array([[127, 110, 125, 134, 138, 125, 119, 122, 121, 119, 126, 141, 143,
        126, 130],
       [127, 115, 132, 133, 137, 121, 129, 128, 126, 122, 128, 131, 139,
        132, 125],
       [118, 138, 131, 133, 128, 121, 121, 123, 132, 118, 130, 129, 128,
        132, 128],
       [127, 113, 124, 138, 132, 130, 117, 120, 125, 113, 125, 139, 139,
        140, 130],
       [118, 138, 130, 132, 128, 121, 122, 121, 132, 119, 130, 129, 126,
        135, 128],
       [122, 137, 136, 134, 128, 128, 124, 125, 132, 119, 135, 132, 117,
        138, 131],
       [123, 132, 124, 124, 138, 140, 130, 133, 134, 135, 141, 122, 129,
        122, 119],
       [122, 124, 123, 134, 131, 132, 127, 130, 132, 135, 145, 123, 132,
        115, 114],
       [128, 110, 125, 134, 139, 125, 121, 121, 121, 118, 126, 139, 144,
        126, 127],
       [128, 111, 125, 138, 133, 130, 119, 120, 126, 112, 126, 137, 139,
        141, 126],
       [127, 135, 135, 134, 134, 123, 121, 124, 132, 117, 140, 132, 126,
        133, 127],
       [128, 106, 128, 132, 140, 125, 124, 120, 121, 118, 128, 138, 144,
        127, 125],
       [127, 110, 125, 133, 139, 125, 121, 121, 121, 118, 126, 141, 143,
        126, 128],
       [128, 111, 124, 139, 133, 130, 120, 120, 125, 113, 126, 137, 140,
        141, 128],
       [119, 125, 130, 128, 133, 135, 122, 136, 132, 132, 148, 120, 137,
        117, 119],
       [125, 109, 126, 139, 134, 130, 120, 120, 125, 112, 127, 137, 140,
        140, 126]])
The smallest entry -> 106
Report the entry just left of the smallest entry.
Answer: 128
The entry just right of the smallest entry -> 128
Report the entry just left of the largest entry.
Answer: 132

a =
135  138  128  114  139  133  139  132  139  141  123
132  138  123  128  119  132  121  130  128  126  128
122  135  117  127  131  133  132  121  149  138  127
120  112  117  153  145  137  131  136  130  140  123
128  130  131  126  124  132  128  125  127  133  130
120  129  124  128  129  128  133  122  146  140  123
119  134  121  128  129  130  135  121  148  142  122
130  125  134  115  120  119  121  123  129  138  129
118  128  128  128  128  126  135  122  144  140  121
131  135  127  133  121  131  122  132  130  124  127
118  126  131  129  127  125  133  123  143  140  121
132  106  141  123  124  119  125  138  129  113  135
133  130  126  122  131  122  131  126  125  129  123
The last entry, reading row by row: 123
The entry in the bottom-left corner: 133
The first entry of the smallest entry's row: 132
The top-left entry? 135
The fifth entry from the end, reading row by row? 131
The second entry on the diagonal from the top-right corner? 126
The third largest entry? 148
The maximum is 153
The second smallest entry? 112
The 2nd entry from the end, reading row by row? 129
The entry just right of the largest entry? 145
The fourth entry, reading row by row is 114
The third smallest entry? 113
The entry directly below 112? 130
The entry just right of the centre entry -> 135
The second entry in reading order? 138
The entry directly below the centre entry is 119
The 5th entry in reading order: 139
The third entry on the main diagonal is 117
The bottom entry of the column that holds the smallest entry? 130
The second largest entry: 149
The entry just right of the smallest entry: 141
The largest entry in the first row? 141
The entry directly above the centre entry? 128
The entry just left of the centre entry: 129
The entry just left of the largest entry? 117

[[131 142 138 122 114 134 122 131 130 134 129 128 115 121 117 132]
 [144 123 131 128 123 134 132 121 151 129 131 117 136 116 132 139]
 [142 133 127 130 115 133 130 124 135 142 139 138 131 138 119 136]
 [131 119 141 138 112 133 135 137 135 142 118 138 115 121 130 130]
 [126 135 122 134 123 120 129 132 135 142 137 128 118 142 119 136]]
Rows and columns are numbered from 0.
The entry in the top-left corner is 131
What is the bottom-right entry? 136
What is the entry directly above the largest entry? 130
The entry in row 1 and column 2 is 131
The smallest entry: 112
What is the entry in the bottom-left corner? 126
The entry directly above the smallest entry is 115
What is the entry in row 0 and column 2? 138
The entry just right of 116 -> 132
What is the entry just left of the smallest entry? 138
What is the entry in row 0 and column 1? 142
The bottom entry of the column that holds the largest entry: 135
The entry in row 1 and column 1 is 123
The entry at row 2, column 2 is 127
The top-right entry is 132
What is the entry just right of the largest entry? 129
What is the entry just right of 124? 135
The bottom entry of the column that holds the smallest entry -> 123
What is the entry just right of 126? 135
The entry in row 1 and column 0: 144
